In the data rows, the value 50 means zero.
The table:
{51, 57, 46, 42, 39, 46, 56, 33, 45, 60, 99, 2, 99, 99, 36, 58, 57, 51}
{56, 54, 51, 51, 52, 44, 54, 52, 56, 54, 48, 55, 43, 43, 59, 54, 50, 53}
{42, 44, 32, 61, 60, 74, 21, 53, 47, 51, 41, 74, 28, 33, 13, 19, 59, 24}
{55, 49, 46, 40, 42, 41, 61, 42, 48, 57, 71, 23, 70, 77, 44, 55, 56, 50}
{47, 52, 51, 50, 58, 50, 54, 53, 59, 40, 36, 57, 40, 43, 56, 45, 48, 50}
{43, 43, 64, 48, 52, 48, 55, 63, 57, 27, 29, 61, 28, 34, 48, 52, 49, 53}
{52, 44, 49, 44, 41, 43, 55, 53, 52, 45, 64, 42, 59, 60, 62, 61, 55, 65}
{19, 18, 29, 99, 72, 75, 9, 40, 41, 55, 19, 99, 16, 16, 17, 5, 47, 7}
{59, 63, 53, 48, 53, 45, 58, 42, 43, 35, 50, 56, 41, 47, 48, 48, 47, 54}
{42, 34, 43, 60, 50, 58, 22, 47, 39, 61, 39, 74, 34, 28, 27, 39, 50, 39}
{55, 44, 67, 65, 64, 66, 44, 45, 57, 57, 21, 95, 0, 0, 45, 45, 37, 53}
{33, 40, 37, 48, 46, 49, 46, 36, 47, 57, 66, 33, 67, 63, 43, 48, 55, 38}
{49, 37, 33, 54, 53, 51, 42, 33, 58, 55, 56, 47, 58, 56, 32, 43, 60, 35}
{53, 50, 53, 44, 65, 42, 35, 59, 65, 53, 37, 73, 33, 37, 54, 60, 66, 51}
{44, 55, 48, 56, 51, 54, 47, 54, 64, 48, 33, 72, 39, 31, 58, 60, 35, 52}
{40, 43, 45, 64, 56, 66, 43, 50, 54, 65, 41, 61, 41, 50, 29, 37, 52, 38}
{54, 54, 58, 68, 49, 64, 27, 59, 49, 59, 28, 91, 30, 28, 49, 27, 50, 42}
{47, 57, 40, 43, 37, 51, 49, 34, 43, 57, 82, 20, 84, 82, 46, 52, 56, 45}
{50, 53, 48, 38, 54, 45, 56, 52, 45, 51, 66, 35, 59, 67, 59, 57, 52, 52}
{41, 49, 40, 54, 43, 60, 33, 50, 53, 56, 35, 68, 48, 36, 37, 31, 44, 42}
{40, 44, 42, 72, 55, 53, 37, 43, 48, 59, 31, 68, 26, 23, 57, 23, 57, 34}
{39, 50, 45, 46, 45, 52, 53, 50, 49, 57, 70, 36, 72, 68, 32, 40, 56, 44}
{49, 52, 55, 38, 37, 45, 57, 45, 46, 51, 64, 30, 74, 67, 54, 73, 53, 58}
{37, 49, 43, 59, 52, 47, 35, 39, 42, 47, 58, 51, 56, 57, 37, 34, 57, 39}
{54, 58, 53, 49, 45, 35, 51, 46, 54, 51, 38, 56, 41, 49, 55, 54, 50, 41}
{36, 36, 38, 75, 52, 81, 27, 67, 44, 58, 29, 89, 16, 26, 13, 22, 32, 32}
{55, 51, 35, 40, 80, 69, 63, 73, 50, 45, 8, 79, 21, 0, 64, 41, 44, 44}
{58, 75, 79, 93, 57, 43, 57, 95, 30, 12, 0, 99, 0, 0, 50, 49, 54, 72}
{42, 54, 34, 48, 38, 52, 46, 30, 42, 72, 99, 3, 99, 98, 27, 39, 59, 38}
{32, 43, 41, 57, 46, 61, 42, 41, 39, 60, 71, 36, 72, 67, 40, 37, 51, 31}
{62, 52, 51, 57, 63, 51, 40, 59, 44, 45, 37, 63, 33, 47, 62, 54, 47, 49}
{73, 59, 60, 33, 38, 35, 73, 51, 51, 38, 59, 31, 60, 67, 83, 76, 42, 82}
Each row belongs to one hidden group. Groups can overlap: rows of different groups may look alike.
More rows, each followed by its group:
{39, 63, 37, 34, 20, 41, 63, 8, 30, 75, 99, 0, 99, 99, 25, 60, 63, 47} lake
{43, 54, 39, 40, 34, 47, 53, 31, 36, 68, 99, 0, 99, 99, 30, 50, 61, 42} lake
{53, 51, 57, 36, 43, 38, 59, 42, 53, 51, 77, 18, 81, 80, 54, 65, 59, 57} lake
{50, 42, 46, 63, 64, 41, 25, 66, 45, 52, 23, 69, 33, 29, 58, 45, 46, 52} kite
{51, 53, 44, 38, 44, 37, 55, 51, 50, 53, 68, 29, 65, 67, 50, 64, 54, 60} drum
{54, 51, 48, 49, 48, 51, 52, 54, 58, 54, 45, 44, 50, 51, 59, 51, 55, 57} kite
{47, 50, 46, 42, 40, 57, 47, 39, 44, 56, 71, 30, 69, 68, 42, 53, 55, 43} lake
{65, 39, 55, 66, 69, 53, 45, 66, 59, 40, 23, 75, 9, 12, 66, 31, 35, 26} nest
{34, 48, 37, 57, 54, 60, 34, 35, 53, 65, 71, 33, 69, 72, 25, 27, 59, 26} lake
{55, 53, 54, 54, 48, 49, 53, 52, 56, 57, 32, 59, 33, 32, 36, 48, 54, 50} kite
{48, 58, 51, 43, 41, 43, 68, 39, 43, 55, 85, 9, 91, 89, 50, 64, 58, 59} lake
{52, 59, 45, 43, 39, 45, 53, 36, 39, 61, 99, 0, 99, 99, 39, 54, 59, 45} lake
{60, 56, 51, 49, 56, 46, 58, 43, 49, 40, 50, 40, 45, 46, 63, 71, 55, 62} drum
{57, 39, 85, 66, 77, 50, 14, 98, 87, 29, 0, 99, 0, 0, 74, 38, 0, 62} nest
{47, 50, 66, 66, 82, 84, 99, 87, 56, 27, 0, 99, 0, 0, 76, 78, 22, 47} nest
{56, 60, 54, 44, 37, 42, 54, 68, 56, 47, 49, 48, 45, 45, 64, 57, 47, 60} kite
{47, 35, 51, 45, 47, 54, 39, 51, 60, 50, 28, 64, 35, 38, 64, 57, 54, 54} kite
{51, 54, 47, 42, 56, 48, 50, 57, 53, 42, 45, 61, 48, 44, 59, 41, 41, 53} kite
{80, 63, 74, 24, 38, 24, 89, 53, 50, 41, 73, 18, 67, 74, 92, 88, 46, 97} drum
{46, 48, 41, 45, 47, 54, 47, 36, 46, 62, 73, 26, 74, 75, 46, 47, 47, 49} lake
{53, 54, 67, 47, 44, 54, 58, 56, 53, 41, 41, 65, 41, 37, 54, 44, 64, 54} kite
{65, 21, 54, 50, 65, 51, 48, 82, 91, 23, 0, 99, 0, 0, 76, 52, 25, 63} nest
{66, 58, 55, 35, 45, 39, 72, 47, 46, 51, 67, 24, 74, 73, 63, 66, 50, 61} lake
{59, 54, 60, 27, 42, 40, 71, 61, 59, 37, 59, 37, 55, 60, 75, 69, 51, 70} drum
{41, 52, 43, 47, 37, 50, 45, 35, 43, 62, 92, 11, 87, 89, 34, 45, 63, 41} lake
{54, 63, 60, 37, 42, 43, 65, 39, 46, 44, 48, 53, 45, 45, 64, 78, 56, 67} drum
{44, 53, 45, 45, 45, 50, 43, 40, 43, 52, 58, 33, 69, 59, 33, 40, 57, 34} lake
{54, 61, 49, 38, 40, 39, 65, 48, 42, 52, 65, 32, 66, 65, 61, 67, 58, 61} drum
{57, 59, 55, 32, 40, 37, 70, 35, 44, 50, 90, 7, 89, 89, 59, 68, 55, 64} lake
{50, 48, 46, 45, 49, 44, 56, 40, 46, 51, 68, 34, 67, 75, 46, 48, 48, 51} drum
{61, 48, 67, 54, 50, 48, 50, 56, 47, 39, 53, 36, 54, 59, 50, 63, 47, 63} drum
{55, 42, 56, 46, 56, 39, 49, 55, 59, 42, 22, 84, 21, 15, 73, 48, 50, 68} nest
{46, 52, 57, 47, 67, 55, 54, 57, 51, 42, 27, 74, 33, 36, 54, 37, 46, 47} kite
